[[106 152 127 124 133]
 [146 128 125 130 133]
 [134 120 133 147 145]
 [118 142 134 146 121]
 [138 119 139 141 131]]
->
[[133 124 127 152 106]
 [133 130 125 128 146]
 [145 147 133 120 134]
 [121 146 134 142 118]
 [131 141 139 119 138]]

[[139 139 127 107 127 101 122 118 139 146 127 116]
 [143 113 122 124 122 134 132 116 111 143 158 128]
 [143 112 123 122 129 131 134 117 111 145 157 123]
 [142 141 120 117 101 116 111 114 135 138 135 135]
 [139 142 126 109 121 102 118 117 140 144 126 120]]
->
[[116 127 146 139 118 122 101 127 107 127 139 139]
 [128 158 143 111 116 132 134 122 124 122 113 143]
 [123 157 145 111 117 134 131 129 122 123 112 143]
 [135 135 138 135 114 111 116 101 117 120 141 142]
 [120 126 144 140 117 118 102 121 109 126 142 139]]

[[106 133 128 109 145 129 129 151 127 128]
 [122 149 128 121 128 124 132 109 131 128]
 [107 126 128 119 126 147 121 117 135 128]
 [126 112 127 121 119 134 127 123 120 128]
 [116 125 126 143 148 111 123 115 123 127]
 [124 121 125 145 138 145 127 118 120 128]]
->
[[128 127 151 129 129 145 109 128 133 106]
 [128 131 109 132 124 128 121 128 149 122]
 [128 135 117 121 147 126 119 128 126 107]
 [128 120 123 127 134 119 121 127 112 126]
 [127 123 115 123 111 148 143 126 125 116]
 [128 120 118 127 145 138 145 125 121 124]]

[[125 126 118 114 124 114 118 135 140 139 121 134]
 [117 150 110 134 117 139 112 123 132 116 127 120]
 [120 135 107 138 124 127 135 131 156 132 148 150]]
->
[[134 121 139 140 135 118 114 124 114 118 126 125]
 [120 127 116 132 123 112 139 117 134 110 150 117]
 [150 148 132 156 131 135 127 124 138 107 135 120]]

[[139 132 127 130 131 121]
 [105 123 136 143 116 141]
 [136 119 133 134 122 132]
 [132 133 129 139 123 125]
 [135 117 133 136 109 143]
 [141 111 128 115 124 134]
 [131 142 128 140 129 126]]
->
[[121 131 130 127 132 139]
 [141 116 143 136 123 105]
 [132 122 134 133 119 136]
 [125 123 139 129 133 132]
 [143 109 136 133 117 135]
 [134 124 115 128 111 141]
 [126 129 140 128 142 131]]

[[132 145 109 141 132 126 128 108 146 138 140 139 110 154 142]
 [136 121 149 129 114 133 144 120 139 111 106 137 135 136 140]]
->
[[142 154 110 139 140 138 146 108 128 126 132 141 109 145 132]
 [140 136 135 137 106 111 139 120 144 133 114 129 149 121 136]]
---
[[131 127 128 125 116]
 [124 120 129 123 111]
 [132 137 129 132 102]]
->
[[124 120 129 123 111]
 [131 127 128 125 116]
 [132 137 129 132 102]]

[[131 126 125 129 129 124 132 121 132 127]
 [144 127 125 129 128 125 154 128 128 128]
 [125 126 121 127 136 128 128 124 126 132]
 [128 130 126 127 139 128 133 135 124 133]]
->
[[125 126 121 127 136 128 128 124 126 132]
 [128 130 126 127 139 128 133 135 124 133]
 [131 126 125 129 129 124 132 121 132 127]
 [144 127 125 129 128 125 154 128 128 128]]

[[113 123 129 131 133 124 136 130 143 127 144 139 131 126 112 139]
 [139 135 120 119 130 123 126 121 119 127 113 140 132 128 146 135]
 [131 115 124 109 142 145 113 124 113 130 117 149 143 138 143 133]
 [152 128 148 156 121 139 122 144 142 140 121 102 106 124 122 105]]
->
[[113 123 129 131 133 124 136 130 143 127 144 139 131 126 112 139]
 [131 115 124 109 142 145 113 124 113 130 117 149 143 138 143 133]
 [139 135 120 119 130 123 126 121 119 127 113 140 132 128 146 135]
 [152 128 148 156 121 139 122 144 142 140 121 102 106 124 122 105]]

[[117 120 151]
 [149  98 148]
 [100 107 126]
 [101 134 121]]
->
[[100 107 126]
 [101 134 121]
 [117 120 151]
 [149  98 148]]

[[125 148 131 117 136 138 120 127 125 136 138 143]
 [127 154 135 111 131 141 118 121 122 123 145 132]
 [123 145 128 118 136 136 119 128 125 138 135 147]
 [134 118 137 133 140 124 140 135 132 135 108 111]]
->
[[123 145 128 118 136 136 119 128 125 138 135 147]
 [125 148 131 117 136 138 120 127 125 136 138 143]
 [127 154 135 111 131 141 118 121 122 123 145 132]
 [134 118 137 133 140 124 140 135 132 135 108 111]]

[[125 129 129 129 118 137]
 [119 132 118 133 134 121]
 [121 135 123 127 137 119]
 [126 131 126 127 133 123]
 [118 118 120 143 104 151]
 [132 126 130 119 144 113]]
->
[[118 118 120 143 104 151]
 [119 132 118 133 134 121]
 [121 135 123 127 137 119]
 [125 129 129 129 118 137]
 [126 131 126 127 133 123]
 [132 126 130 119 144 113]]
